Named moves come first, each a turn or a mirror and shown by rows before and after it. Which of them, in which order, take the first row of each pair that follows to the second? Write the first one first, as in the answered first pair.
Mada:
[-23.5   0.3  -6.8   6.7  21.0  -6.2  13.9   9.2 -17.9   4.4   0.1   0.6
  -3.8  11.9   6.4  -3.5 -24.1  11.1   0.6   9.0  -1.9   9.4  -5.4   6.2
   8.3   6.6  -3.9]  ->  [  3.7  -8.9 -14.6   3.6  13.0  15.2   3.2   8.8 -17.6  -2.5 -12.4   7.6
  -8.3   9.7  -7.8  -8.8   5.3   5.6  24.8  19.8   5.1  12.3  -8.3   0.3
   8.2   0.6   1.3]
[ 11.6  -9.3 -20.4  -1.5  11.5  18.8   8.4   5.9   6.1  -0.7  -4.8  14.3
   5.7 -12.9 -14.5  13.3  20.1  22.8  23.7   5.2  -4.5   8.7   1.6 -17.4
  -5.8 -15.0  13.2]  ->  [-22.5   2.1 -13.3   3.2  22.1 -12.5  24.9   8.3   7.8   7.4  10.4   6.5
  11.4 -13.0   1.4  19.2 -16.8  28.8  -6.8  -8.7 -16.7   7.3   6.2 -11.3
  -6.2  -7.2   6.9]
[ 12.2  -6.3   1.0   0.7  -7.9  -0.7  -0.1  -5.4  -4.0   7.8   8.3  -4.8
  -5.8  -3.5 -17.5  -6.9  -3.4 -17.1  -5.5  -5.6  -0.8  -4.2 -12.0   6.4
  -1.7  -1.8   6.1]  ->  [  7.1  -5.0   2.0   1.3  -6.0  -4.3   2.3  -5.4  -4.7   9.4  10.0  -6.0
  -4.0  -1.7 -14.4  -6.1  -9.1 -15.1  -8.0  -7.5  -1.7  -6.8 -11.8   7.8
   0.7  -2.2   5.6]
Lere:
[ -3.9   5.2   0.5  -3.0  15.4 -15.6   7.0   6.7  -6.2  -4.4   3.5   9.7
 -12.9   8.5   4.4  -1.4  -9.5  15.9   3.4   4.0  -9.3  14.4  -2.0   2.8
   1.8  10.3 -11.9]  ->  [-11.1  21.4  -1.6  -4.1  13.8  -0.5   0.8   4.7   1.6  15.5   8.5   2.4
  -6.0   4.0  -4.2   1.9   7.4  14.5  -8.2  -8.4 -13.3   5.9   0.4   5.9
   1.1  11.4   9.9]
[ 24.2   3.0   9.6   1.5 -25.5 -18.6   2.0 -16.7   8.8  -7.0   4.3 -10.2
  22.2   9.7  18.6 -12.6 -18.6 -36.9 -19.3 -16.6   3.8 -10.8  -0.2  10.3
  -9.3   4.3 -10.3]  ->  [ 21.8   7.4   9.3  -0.4 -26.1 -17.8   1.7 -17.5   9.1  -2.9   4.8 -11.4
  23.9   8.6  18.9 -12.9 -14.1 -36.7 -23.0 -19.5   2.0 -14.8   1.4  11.4
  -9.6   3.3  -5.5]
[ 35.1 -35.5  11.3   0.5 -19.1 -16.9  -8.9  -2.1 -11.9 -43.3 -25.9  12.3
   6.8  -7.5   6.3  -6.3   3.1 -13.2  28.8  17.8  12.7 -13.3  -8.8 -10.0
   4.7 -12.4 -38.4]  ->  [ 10.9   9.8   3.3  -4.9 -20.4  26.6 -26.2  -8.7  10.8  16.2 -12.6  -7.3
  29.2 -19.1 -22.4   4.5  44.9 -22.7  -5.5 -13.2  -2.4 -41.7  -2.7  -3.9
   4.5  -8.4  23.1]
fifu:
[ 37.2 -16.9  -1.8  14.4  -2.5   8.3 -24.8  -0.2  24.6   2.8 -10.1   4.2
  25.1 -23.4 -18.9   0.9  33.0  -9.8  24.6  13.0  24.1  -2.0  -1.0 -17.7
  11.7 -14.5  -0.8]  ->  [ 30.5 -13.5  -3.8  11.0  -4.1   9.4 -21.5  -0.7  30.1   7.7  -8.2   0.5
  27.9 -27.5 -20.2   3.3  33.9  -8.8  20.7  13.2  22.8  -2.6   0.6 -22.0
  10.2 -16.8   1.9]
[ 11.8  -0.4  -4.6  -2.5   0.8   6.8  -7.4   5.2   3.4 -11.8  -8.3   8.2
   0.6  -3.8   2.0  -2.4  10.3  -4.7   7.4  12.7  -1.5   5.7   0.7   8.0
  -7.5  -1.1  13.4]  ->  [  9.8  -2.3  -2.4  -6.7  -6.2   1.4  -1.6   2.8  12.6 -11.2  -6.3   3.3
   9.9 -12.2   3.9   0.4   6.7  -5.6   3.4  15.2  -0.6   4.3   2.5   5.7
 -10.8  -3.1   8.5]
[-19.9   6.7 -29.1  -8.2  15.4   3.7 -20.9  12.2   1.3  -7.7  -9.3 -13.2
   0.9  -0.9 -27.2   1.4 -10.4   0.4 -10.4  -1.9  21.8  -4.9  -8.1  -7.1
  -0.3  -8.3  -1.5]  ->  [ -2.1  -4.7 -23.5  -9.4  10.5  -4.3 -19.1  11.4  -5.4 -24.8 -13.5  -5.0
  -0.6   6.4 -16.9  -7.1 -19.0  -7.7  -3.4  -0.8  24.2  -3.5 -10.1  -4.2
  -0.4 -10.5 -14.5]

Each pair is 2 to 3 moves apart.
[  2.8  -2.7  12.0  -0.4 -24.8  -4.1  11.8 -17.6  23.6 -14.1   6.1   3.6
  -1.7 -13.7  10.4 -15.7  -9.7  -8.3 -16.2  -5.6  -7.7   0.3   1.2   0.3
  -1.9 -19.0  -9.2]  ->  [-27.2   5.4   0.4   5.9   0.7   1.1  17.6  -5.0  20.5  -5.9  10.7   1.3
 -13.3 -23.9  -0.1  -3.5 -10.0  21.2  -9.3   3.5 -12.4  14.7   2.4  -3.4
  -2.6 -11.6  -7.1] : fifu Lere fifu
[  1.0  -9.1  -2.9   0.5   1.4 -14.9   2.1   2.4  -4.6  -6.9  -5.4   0.2
  -7.3   3.8  14.9  -0.7 -22.5   7.6   9.7   6.0  12.6   7.7  -2.9   0.4
  -6.3  -4.3 -12.8]  ->  [  3.6  -2.4   2.3  -6.3 -15.6  -8.2   1.7  -7.0  12.1   8.1  -2.0  -9.5
  10.5  -4.5  12.6   4.6 -12.6  -7.5  -8.8  -1.6   9.2  -7.2   0.3  -0.2
 -11.7  -8.6  -0.2] : Lere fifu fifu
[ 11.5  -0.4   6.4   0.6 -15.2 -14.4  18.2 -15.7 -20.2 -26.9  -6.9   9.3
  26.8  16.2  12.2  -3.3   2.5 -38.2  -9.5  -7.6 -23.3 -14.3  -9.9  -6.4
  -8.3   1.1  -0.3]  ->  [-40.0  17.6  -9.1   1.3  14.4  -0.4  27.8  -2.7 -11.0   3.3   4.1  -2.8
  18.8  -7.0 -10.3  20.3  11.1   4.2  -9.4   0.5 -29.6  -3.2  -3.5 -17.2
 -10.3   9.0  14.7] : fifu Lere fifu
[ 16.2  -1.6   8.1  10.6  -8.4  16.1  -9.3   2.8 -15.4   1.6  -4.3   8.8
  -6.6  12.3 -14.3 -11.6  19.0  -2.1  26.1 -10.9  -7.9  -1.0  -3.3  19.5
  12.2  -2.8  10.4]  ->  [-21.4   9.7  16.8  11.5  -3.2 -14.4  10.7   4.3  -3.5  13.9  12.9  -5.7
   6.8   4.2   0.7  -1.0 -19.7   5.6  -9.9 -19.7 -17.2  -3.4   6.0  21.7
   4.8   3.9   1.9] : Mada fifu fifu
[  4.1   0.5   1.9   2.7  -5.5 -10.4  11.8 -23.8  -3.9   8.9 -13.9   9.7
  19.9  -0.4  15.3  -9.3  -0.9 -25.5  -2.9 -11.2  -2.8  12.2  -2.9  -1.6
   5.1  -4.8 -14.5]  ->  [ -4.2  -4.2   0.9   5.1   4.4 -15.9  19.3 -18.7  -7.9   5.2 -14.9  11.6
  12.1  -4.6  13.9  -6.2  -8.4 -10.9   9.2  -4.4  -2.1  22.6  -3.3  -6.1
   4.6  -2.9 -25.3] : fifu Lere
[-13.3   0.6   3.8  -6.7  -9.2 -11.7  11.7  -4.0  13.3   3.9   6.7 -16.6
  17.2  -8.1   9.8   4.2 -16.1  -1.9 -23.4  -7.5  -1.1  -4.4   4.1  -2.5
  -8.4  -5.6  -6.8]  ->  [ 23.6 -18.1  -7.4  -3.8  -9.6  11.0  -0.9   0.4  -0.5 -15.7 -10.8   0.1
  -1.1  -1.6  -3.3  -4.0  11.9   0.4  22.3  10.6  11.6   7.3  -3.5  -6.9
  -2.3 -11.0 -11.9] : Mada fifu Lere
[ 10.0 -13.8   0.3   5.7  -5.0  -9.2  13.9   6.4 -10.0 -14.0   6.9  -0.4
  -0.6   5.5  13.5  -2.3  -7.6  -5.6   4.8   4.5   3.3   3.1  11.1  -5.3
  -0.8  -2.5 -21.7]  ->  [ 16.7  -8.7  -9.2   4.1   0.3  13.9   1.7   8.6 -12.8  -7.6   2.6   1.6
  -6.2   5.5  -3.4  -4.2  20.7  -3.5  17.9   5.2   4.3   4.2   8.8  -5.1
   2.0  -1.6  -6.0] : fifu Mada fifu
